Each path below is one point turned by a fixed rotation once a step. After each direction that follows a path, write how fast that rotation turns it, in degrees a step (0 if it stays still).
Each turn is a multiple of 5 degrees from 10 to 175, or 0.
Each row of a path follows its step; steps can be skipped.
Path 1:
step 0: -6,19,40,26,-9,-57,3,-7,14,15,-51,3,-11,-15,11,24,13,-12,27,61,30,-22,-16,-14,42,13,-3,-16,-19,46,10,7,-9,-31,-15,-18
step 1: 22,-18,-9,13,-7,9,-5,-15,3,19,-42,19,-7,15,-65,-9,31,-28,-42,-14,0,-22,5,-23,18,18,6,-2,27,21,16,-13,59,37,-44,31
step 3: -15,-8,36,-2,-3,5,35,19,11,-35,-11,-54,6,-30,6,4,0,-12,-18,-18,-20,-53,28,5,-14,-7,17,21,-25,-15,-26,-9,43,32,51,39
step 4: 2,-41,62,-3,1,7,-14,12,23,-44,7,28,12,43,-8,29,12,1,5,12,8,24,-21,21,13,19,-41,-8,-38,-2,-23,10,-2,-59,26,34
step 5: -18,-9,-29,-27,-15,8,19,-35,-16,10,-27,41,67,-22,10,12,32,-3,9,0,-6,-9,-32,-17,-12,26,2,21,4,-64,33,19,17,-4,6,35
step 6: 5,-24,-3,46,-25,16,20,-33,-30,-13,7,15,-2,-25,-39,-24,-35,14,-4,31,10,13,-28,-29,-35,11,1,5,-57,-3,9,-21,-18,-17,4,-61
step 7: -9,-30,1,36,-18,-29,-6,8,33,40,11,-45,-2,-18,10,-6,16,-61,19,27,-32,-13,13,-26,-3,-51,-25,19,-3,-16,48,-9,30,-6,-11,-8
step 8: 20,4,8,-19,35,8,-25,3,26,-36,-23,-1,11,24,-38,31,-30,1,-3,-25,-55,-3,-32,-49,26,-38,-15,-15,-20,25,11,-37,-16,-1,-39,-9
step 9: -18,45,-36,-17,-49,13,14,31,13,3,9,-1,3,2,-15,6,-11,-17,-37,-23,-47,-15,41,18,-38,0,-11,-16,-2,-39,-1,16,-30,-26,-36,40
step 11: -33,-3,26,2,-50,-47,-15,-24,5,5,11,8,9,-24,-38,48,5,-34,1,12,45,-9,24,28,56,26,-36,-1,1,-12,-6,3,18,12,-19,15
6,10,-4,14,3,3,-6,-2,-2,17,1,5,-1,2,-10,3,-7,-8,5,15,16,3,-2,-6,2,7,4,1,-2,-7,12,-11,22,9,-2,-15
65
15,17,-7,1,-3,-7,5,-6,-6,3,4,10,11,9,-14,4,8,3,-7,-10,-7,6,-17,13,-8,-4,8,-5,1,4,16,-1,-6,4,6,11
100
16,12,2,-1,4,-6,-2,11,1,-4,5,1,-2,6,2,-15,3,-6,-5,0,-12,-8,-2,-8,0,-17,-14,-10,4,-12,-18,-13,6,9,7,-5
65
-8,5,-1,-8,-1,-7,16,12,-8,-11,-19,-3,11,-3,5,1,-10,8,-2,-3,2,0,-11,-10,17,-3,3,12,3,4,9,-8,1,16,6,-5
145
6,3,-2,-2,-2,1,11,-14,1,-8,9,9,12,-14,5,-11,-11,0,5,16,19,6,0,1,5,-4,-9,-4,7,0,-3,-7,-2,-6,-1,22
60
23,-5,-16,-14,3,1,-2,4,13,-1,-7,13,3,2,-3,4,2,0,8,1,-10,7,2,-2,11,16,-10,13,-4,0,-5,7,3,6,-13,3
100
-2,14,17,-1,-3,-8,7,-1,-4,-6,-5,6,-6,10,-4,0,-3,3,18,2,-2,29,1,-6,-1,0,1,-7,-11,5,-10,1,-5,-9,-5,-10
170
Path 2:
step 0: 7,6,12,-6,16,-3,47,26,-38,-12,-10,-23,13,-13,-29,-39,-34,-15,-25,6,7,5,25,-23,-44,59,36,-14,-4,5,6,25,36,-12,15,4
step 2: -42,-16,41,-31,7,11,19,26,-28,-12,31,30,-14,12,13,48,4,-21,-4,34,-41,5,-3,-25,23,19,4,4,-40,-12,-11,-24,26,20,-6,29
step 3: -21,46,-10,2,23,-11,50,-2,-21,3,-7,28,0,26,-36,-37,-28,-5,14,-31,24,12,27,-12,-13,4,10,-9,12,8,48,6,-11,38,45,14
step 4: 2,30,18,-23,33,-13,13,21,-3,3,42,7,36,-34,12,-1,-3,23,-50,7,10,14,-24,-14,19,-30,-51,45,26,-9,5,26,10,-25,-23,-21
step 5: -29,-57,-4,-5,30,45,30,16,17,43,2,0,10,-23,0,4,-11,15,3,15,-18,16,-20,-26,17,31,1,-38,-46,13,16,-10,3,40,-8,24
step 6: -38,38,23,12,21,-8,0,-44,-5,-5,7,30,-10,8,2,4,-10,12,-18,-11,-7,-7,-25,32,-6,9,21,7,28,10,63,-30,-16,25,41,-48
step 7: -3,-6,39,26,12,24,51,4,-17,-16,-3,-7,21,-30,-25,40,-18,-4,-6,18,9,13,11,20,12,-33,-59,-14,15,-52,-1,41,17,-9,-23,-11
step 8: 15,-38,4,14,26,14,21,-3,22,17,-25,-44,-19,-8,14,-47,-13,29,-13,4,23,36,-1,-31,7,33,28,31,-44,-14,32,0,13,23,10,-26
step 9: -28,-6,9,16,-11,-11,-8,-30,-8,13,43,-6,10,10,-3,28,-38,6,-6,22,-37,-41,-11,14,-20,24,-5,8,19,44,33,10,33,-31,9,-57
step 11: 0,23,21,-18,-8,-13,27,-3,-23,1,-10,-9,-4,-9,14,-35,-28,-5,-23,-9,-23,-3,40,-38,-21,22,31,47,-45,-37,25,33,-22,-3,32,-19
-4,-1,-7,-1,-15,-13,-1,-4,16,0,18,9,2,2,-4,-5,3,7,-3,14,4,-9,6,1,-9,3,-4,-1,14,-20,14,-2,-6,-2,-10,-5
135
5,-6,7,18,-1,16,3,5,8,-9,-3,0,14,-7,4,5,-7,11,5,1,3,3,-10,21,2,10,7,11,8,2,6,2,-16,8,-8,0
35
12,-10,5,9,-8,2,-4,1,-7,-21,-3,-10,-6,7,-5,-5,-7,-15,6,5,-4,-16,10,-14,-4,5,5,14,1,5,2,-2,8,-1,-12,-10
35
-10,-8,-11,-9,2,-5,-3,2,-1,7,-7,1,7,-7,-10,-24,0,2,5,-2,-12,7,-12,9,5,9,0,6,8,9,-2,2,16,-9,-16,-4
85
-3,-2,-9,7,17,-9,0,-4,-14,-8,2,6,-6,-8,-4,6,-6,-5,22,9,-5,-1,-4,8,-6,-9,8,5,7,-10,7,-13,1,-8,10,14
100
11,-19,-2,15,13,-21,-4,-3,7,6,10,-9,12,-7,1,-8,-5,-6,-19,-4,-6,0,3,-2,4,-1,-4,5,-8,-2,-6,0,-8,0,4,9
100
